Small tables with named rows and columns. After each table, cells are looked up by row and column.

Table sorebog
,rugimiz,mabad,piniv,dag,gugorem,zep,kud,popele
labo,73.46,73.58,40.46,26.17,58.05,72.60,65.36,75.37
mis,64.62,46.47,19.65,37.25,55.67,41.59,23.08,74.65
savafu,53.63,59.53,43.27,34.51,33.57,51.72,27.83,45.72
som,52.62,41.33,16.30,44.82,41.43,58.01,44.61,79.22
siz,55.54,59.31,41.04,34.72,37.00,53.25,31.88,48.06
megom,20.62,48.00,14.38,38.99,35.54,52.46,24.68,39.75
bor,32.13,12.76,32.44,60.49,74.33,29.29,47.65,29.32
gepov,34.97,40.21,31.94,38.61,39.19,51.78,45.79,32.46
tup,68.53,69.67,41.08,27.85,50.78,65.10,54.49,63.50
radavi,41.58,33.69,11.57,53.73,24.94,80.70,68.91,84.34
reniv,52.35,56.59,43.13,34.35,33.04,50.97,24.48,44.00
lor,70.73,71.72,41.03,29.39,53.88,70.16,59.51,69.61

megom, dag: 38.99
labo, rugimiz: 73.46
bor, rugimiz: 32.13
siz, mabad: 59.31
megom, kud: 24.68
reniv, piniv: 43.13
siz, rugimiz: 55.54
Which row has the largest rugimiz? labo

zisemes:
|  | gar | duvise | revu | minudo | digaz | meni | pak | zul | mik |
|---|---|---|---|---|---|---|---|---|---|
| kilalem | 77 | 69 | 45 | 142 | 56 | 148 | 22 | 178 | 161 |
| mukimen | 96 | 102 | 98 | 85 | 111 | 118 | 77 | 56 | 100 |
| gulare | 33 | 1 | 109 | 20 | 87 | 94 | 142 | 77 | 207 |
| sesud | 70 | 152 | 134 | 67 | 53 | 79 | 96 | 102 | 66 |
| kad | 157 | 158 | 85 | 163 | 103 | 133 | 1 | 74 | 101 |
| zipurep | 26 | 89 | 144 | 139 | 134 | 195 | 24 | 75 | 44 |
| vafof | 122 | 50 | 135 | 84 | 164 | 132 | 79 | 1 | 108 |
| molo | 40 | 123 | 125 | 137 | 53 | 179 | 27 | 53 | 89 |
| kem | 92 | 131 | 121 | 85 | 125 | 111 | 78 | 15 | 111 |
| pupasik | 35 | 143 | 142 | 90 | 71 | 211 | 73 | 67 | 112 |

mukimen, minudo -> 85
mukimen, digaz -> 111
zipurep, meni -> 195
vafof, zul -> 1
vafof, mik -> 108
kem, mik -> 111
kad, duvise -> 158
pupasik, meni -> 211
kem, minudo -> 85
kilalem, gar -> 77
kilalem, revu -> 45
gulare, duvise -> 1
sesud, digaz -> 53
zipurep, zul -> 75
gulare, revu -> 109
gulare, digaz -> 87
sesud, pak -> 96
pupasik, digaz -> 71
molo, gar -> 40
zipurep, minudo -> 139

bebo:
|  | rurafu | mig | kol | tomuzi | lave | lup |
|---|---|---|---|---|---|---|
| gokev | 99 | 126 | 118 | 121 | 99 | 131 |
| zuti | 13 | 128 | 138 | 135 | 13 | 61 |
| bevi | 74 | 129 | 125 | 124 | 74 | 125 |
| fezafod | 72 | 129 | 126 | 124 | 72 | 124 |
| vami | 120 | 127 | 119 | 123 | 120 | 129 |
| salat | 140 | 147 | 137 | 123 | 140 | 117 |
| ketebav | 110 | 126 | 118 | 121 | 110 | 132 |
| zef | 135 | 135 | 129 | 123 | 135 | 122 |
| fedir | 131 | 254 | 120 | 134 | 131 | 76 |
| tud | 140 | 183 | 142 | 126 | 140 | 106 |
| diriper | 138 | 140 | 133 | 124 | 138 | 120 |
| tula | 101 | 127 | 119 | 121 | 101 | 132 |

vami, rurafu: 120
ketebav, lup: 132
ketebav, tomuzi: 121
zef, kol: 129
bevi, mig: 129
salat, lup: 117
gokev, mig: 126
salat, kol: 137
gokev, rurafu: 99
zef, mig: 135
fezafod, lave: 72
diriper, kol: 133
diriper, mig: 140
salat, tomuzi: 123
zuti, lave: 13
tud, rurafu: 140
zef, lave: 135
fezafod, lup: 124

